[[ 37.6 -29.2 -37.0]
 [ 37.3 -38.0 -17.8]
 [ 32.4  -3.5 -45.2]
 [ 27.7 -20.7  56.9]
 [ -8.4  36.0  17.3]
 [-14.0   2.2 -10.7]
 [-35.3  19.1  47.8]]
->
[[ 37.6 -37.0]
 [ 37.3 -17.8]
 [ 32.4 -45.2]
 [ 27.7  56.9]
 [ -8.4  17.3]
 [-14.0 -10.7]
 [-35.3  47.8]]

[[ 40.3  32.2  53.5  28.3 -58.8 -24.0  25.1  19.3 -19.2 -23.7 -44.9  47.2
  -51.6]
 [-41.9  -8.5  42.8 -49.2 -24.1 -35.2 -15.7 -51.9 -41.7  47.6  29.9  -6.6
    4.5]
 [ 39.3  51.4   8.8  23.7 -57.2   6.7  30.6 -24.1  21.1  -5.1   9.8 -31.3
  -15.0]
 [ 21.3 -15.8  -8.8 -41.1 -19.7  25.9  37.5  14.0 -47.0  15.9  35.2 -21.0
   -4.0]
 [-20.5 -43.6 -16.7 -11.3 -35.7  16.3 -57.3  56.9   6.4 -19.2   2.1  -9.6
   58.9]]
->
[[ 40.3  53.5 -58.8  25.1 -19.2 -44.9 -51.6]
 [-41.9  42.8 -24.1 -15.7 -41.7  29.9   4.5]
 [ 39.3   8.8 -57.2  30.6  21.1   9.8 -15.0]
 [ 21.3  -8.8 -19.7  37.5 -47.0  35.2  -4.0]
 [-20.5 -16.7 -35.7 -57.3   6.4   2.1  58.9]]

[[  0.4 -29.3 -30.2 -19.4  17.6 -22.4  16.8 -24.8  -5.3 -20.6  -1.5 -23.5]
 [-18.7 -25.1  20.8 -15.5  26.0   7.7   0.5   4.4 -14.4 -24.1  -1.3  32.4]
 [-15.1  16.2   4.2   2.5 -22.0   0.8   4.1  -8.6 -11.0  -8.2   1.3 -28.7]
 [-25.9  -9.4  38.1  -7.2  17.5  18.2 -18.9  17.1 -10.8 -22.0  -2.1  64.3]
 [-12.2 -19.1 -31.6  -5.9  24.1 -21.1  27.2   6.7 -22.3  32.1  -8.0 -35.0]
 [-26.9 -13.8  44.9  -7.9  21.5  23.0  -4.2  23.0 -18.1 -13.6  -2.2  45.4]]
->
[[  0.4 -30.2  17.6  16.8  -5.3  -1.5]
 [-18.7  20.8  26.0   0.5 -14.4  -1.3]
 [-15.1   4.2 -22.0   4.1 -11.0   1.3]
 [-25.9  38.1  17.5 -18.9 -10.8  -2.1]
 [-12.2 -31.6  24.1  27.2 -22.3  -8.0]
 [-26.9  44.9  21.5  -4.2 -18.1  -2.2]]

[[-10.1 -25.1  23.5 -10.2  30.6  29.0  31.4]
 [ 14.2   9.3 -12.0  33.5  -2.0 -61.0  -2.2]
 [ 25.3  -1.6  18.3  51.7  12.0 -73.6  12.0]
 [ -8.0  -3.1  24.5   8.4   1.6  32.6   2.2]
 [-19.0  12.7 -31.7   0.2 -28.6 -20.7 -13.9]
 [ -8.4  13.2 -23.3  -0.7  -5.6 -19.8  -6.7]]
->
[[-10.1  23.5  30.6  31.4]
 [ 14.2 -12.0  -2.0  -2.2]
 [ 25.3  18.3  12.0  12.0]
 [ -8.0  24.5   1.6   2.2]
 [-19.0 -31.7 -28.6 -13.9]
 [ -8.4 -23.3  -5.6  -6.7]]

[[-13.1   5.0 -19.0 -29.3   5.5 -34.0  11.7 -25.5 -32.8  12.9  -1.8]
 [-16.5  29.6 -58.8 -41.0 -29.9 -28.0 -51.8  -5.8  29.9  -6.4  -4.7]
 [ 38.0   2.6  -7.3   3.5 -61.5   4.9 -15.9 -18.1  60.7 -57.8 -47.3]
 [-32.5  -3.3 -38.2 -17.0 -19.2  -2.7 -63.2  12.5  15.9 -14.2   2.8]
 [ 16.6 -69.3  61.8  66.7 -22.3  60.3  -4.7  19.3  11.6 -59.3 -29.1]]
->
[[-13.1 -19.0   5.5  11.7 -32.8  -1.8]
 [-16.5 -58.8 -29.9 -51.8  29.9  -4.7]
 [ 38.0  -7.3 -61.5 -15.9  60.7 -47.3]
 [-32.5 -38.2 -19.2 -63.2  15.9   2.8]
 [ 16.6  61.8 -22.3  -4.7  11.6 -29.1]]

[[-35.7 -46.7 -31.7  38.2 -32.1  33.9 -39.0 -30.9 -46.4   0.5 -37.7 -38.1
  -31.3 -11.3]
 [-43.8 -26.4 -14.4  59.4 -21.3  42.0  25.0 -55.2  44.6 -12.6 -25.8 -30.1
  -75.1  -0.3]
 [-38.0 -20.5 -25.6  45.4 -18.4  35.9  -9.2 -49.2  -7.5  -7.2 -22.8 -23.0
  -64.3  -5.2]]
->
[[-35.7 -31.7 -32.1 -39.0 -46.4 -37.7 -31.3]
 [-43.8 -14.4 -21.3  25.0  44.6 -25.8 -75.1]
 [-38.0 -25.6 -18.4  -9.2  -7.5 -22.8 -64.3]]
